One turning vector, and how many ticks it has turned
The counts run from 0 to 183.
[  6 -15 -11  23  -9   5 -13 -14   5  14  12  -4] -> 80
[ 17  -6 -15   8  -5  23   2 -15  -5 -11  -8   9] -> 170
[-15  -9   9   0   0 -15  11  14  13  16  15 -14] -> 96
[  7 -15  -4  18   3   0 -29  -5   4   3 -11   1] -> 34
[  5  29   9  -3   3 -13 -23   1 -11  -5   3   2] -> 19
[ 11  25  -1 -10  -4  -3   7  -1  14  -8  25  -4] -> 62
[ -3  30   0 -11   5   2   6  13  14   4  10  -6] -> 13
[  3  12   7 -20   0  -3  23   7  -1 -21   4   2] -> 57
[  5  22   5   7   2  -4 -23  -8 -19   3   0   6] -> 116
[ -2  31   1 -11   5  -1  -2  15  13   4  11  -6] -> 14
[ 16  11   2  10  -3  -8 -25 -14  -9 -13   4   8] -> 164
[ -3 -33  10   3   0  -8  15   0  -8  -5 -12   3] -> 183
[ -7   0  10  -7   6 -20  -4  19  24   0   4 -11] -> 145
[  1 -26   2  25  -3  -6  -9 -10 -10  11   1  -1] -> 83
[ -9  -3   7  -6   6 -14   1  21  28   2   6 -10] -> 144
[ -6 -27   7   7   8  -3  -8   9  -7  -1 -25   3] -> 134
[ -9  -5   3  -5   5  -8   3  22  27   4   5 -10] -> 143
[ -6 -10  -3  -9   7   4  14  24  26   3  -4  -7] -> 141
[ 16  21  -3   4  -2  -3 -22 -12   9  -5  16  -1] -> 161
[ 0 33 -4 -8  0  9  8  5  3  7 15 -4] -> 109
[-15 -11  16   0   6 -23  -2  16   4  13  -3 -11] -> 2
[  6  20   1   7   3   1 -18  -7 -25   2  -7   8] -> 117
[  9   9 -11   7   1  24  -4  -6 -20   1 -17  11] -> 121
[  3  13  16 -16   5 -15   6  11  -5 -22  -6   5] -> 151
[ 9 23  2 -2 -3 -9 -6 -9  9 -6 27 -4] -> 64
[-14 -14   6   4   3 -12   0  17  13  20   3 -12] -> 0
[ 16  18   1   7  -2  -6 -25 -10   4  -8  11   0] -> 162
[  3 -23   0  24  -6  -2 -14 -11  -5  12   4  -1] -> 82
[ -1  32  -6 -13   2  10  17   8   0   4  13  -2] -> 108
[ -7 -17  -2  -6   7   9  17  18   9  -2 -21   0] -> 138
[-14  -1  20  -2   4 -26   4  14  -3   6   8  -7] -> 99
[  7  -9 -10  20   0   5 -29  -5  10   6  -6  -1] -> 33
[ -6 -27  -2   4   0   7  25   6  -7   4  -9   2] -> 89
[ 18  -2  -9   8  -3  13  -5 -17 -15 -15 -11  15] -> 168
[  4 -24   0  17   1  -2 -21  -4  -3  -5 -18   5] -> 36
[ -1  -8  20 -12   4 -25   9  11  -2 -19  -1   0] -> 53
[ 14  11 -20   8   1  27 -10  -6   9  -1  -7   5] -> 28
[  8   4 -18   8   0  29  -3  -5  -5   5 -14   6] -> 123
[  4   2 -20  15   0  27  -8  -4   7  15  -9   1] -> 125
[  1  30   6  -2   3 -11 -18   4   2   0  12  -5] -> 17
[ 17   6  -7   6  -5  11   1 -20 -20 -15  -2  14] -> 72
[ -4  27  -1 -16   5   4  11  17  11   2   6  -6] -> 12
[ -6  15  11 -17   4  -8  21  12 -16  -2   1   4] -> 104
[-12  -1  17 -12   8 -16  11  19 -10   0 -12   4] -> 6
[ 13   3 -17  10  -8  23   6 -18  -8  -2   5   6] -> 75
[  5 -31   3  18  -4 -11 -11  -6   4   3   2  -3] -> 179
[ -3 -29   4  17  -1  -5   1  -7 -15   7  -9   2] -> 85
[ 15   6 -14   9  -7  22  10 -16 -15  -6   2  10] -> 74
[-10   7  19 -11   5 -18  14  12 -17  -4   1  -1] -> 102
[ -3 -10  20  -8   2 -27   4  12   3 -13   1  -2] -> 52
[ -9  -8  -1  -7   5  -1   8  23  28   2   1 -12] -> 142
[ 13  19 -10   0  -2  20  -6  -4 -11 -11 -14  13] -> 25
[ -5 -15  -8  19   1   3 -25   1   9  17  -7  -4] -> 129
[ 17   2  -2   9  -2   1 -17 -18 -16 -16  -8  11] -> 166
[  6  17   2 -17  -1   2  24   4   9 -15  11  -1] -> 59
[  5 -27   0  14   4   0 -15  -2  -4  -6 -22   7] -> 37
[-14  -1  20  -9   7 -20   8  19 -11   1  -9  -2] -> 5
[ 14  -8 -16   9  -6  23   5 -12   2  -8  -6   6] -> 171
[-15  -6  11   0   0 -21   5  14  10  14  14 -14] -> 97
[  3   0  16 -14   6 -16  16   9  -3 -22   0   4] -> 55
[ -7 -25   5   2   6  -2   1  14  -5  -1 -27   3] -> 135
[-10   4  15 -16   9 -11  17  21  -9  -4 -10   2] -> 7
[ -5 -30   6  14  -1  -3   6  -4 -17   5 -11   3] -> 86
[ 13  17 -14   3   1  25  -5  -5  -5  -7 -12  12] -> 26
[  0 -36  10  10   1 -10   6   1  -8  -4  -8   0] -> 182
[ 10  -2 -20  17  -8  22   1 -17   3   7  11   1] -> 77
[  8  22  -3 -12  -4   0  13  -1  16 -10  21  -3] -> 61
[-10 -19  -4   1  -1   7  28  11  12  13   1  -8] -> 92
[  1 -33   7  16  -2 -11  -7  -3   0   2  -2  -2] -> 180
[ -5  17   4 -18   6   1  21  22   0  -2  -2   1] -> 10
[ -3  30  -2 -15   2   7  21   8  -4   2   8   1] -> 107
[ 11  29  -9 -11   0   9   4   2  13 -13  11   1] -> 157
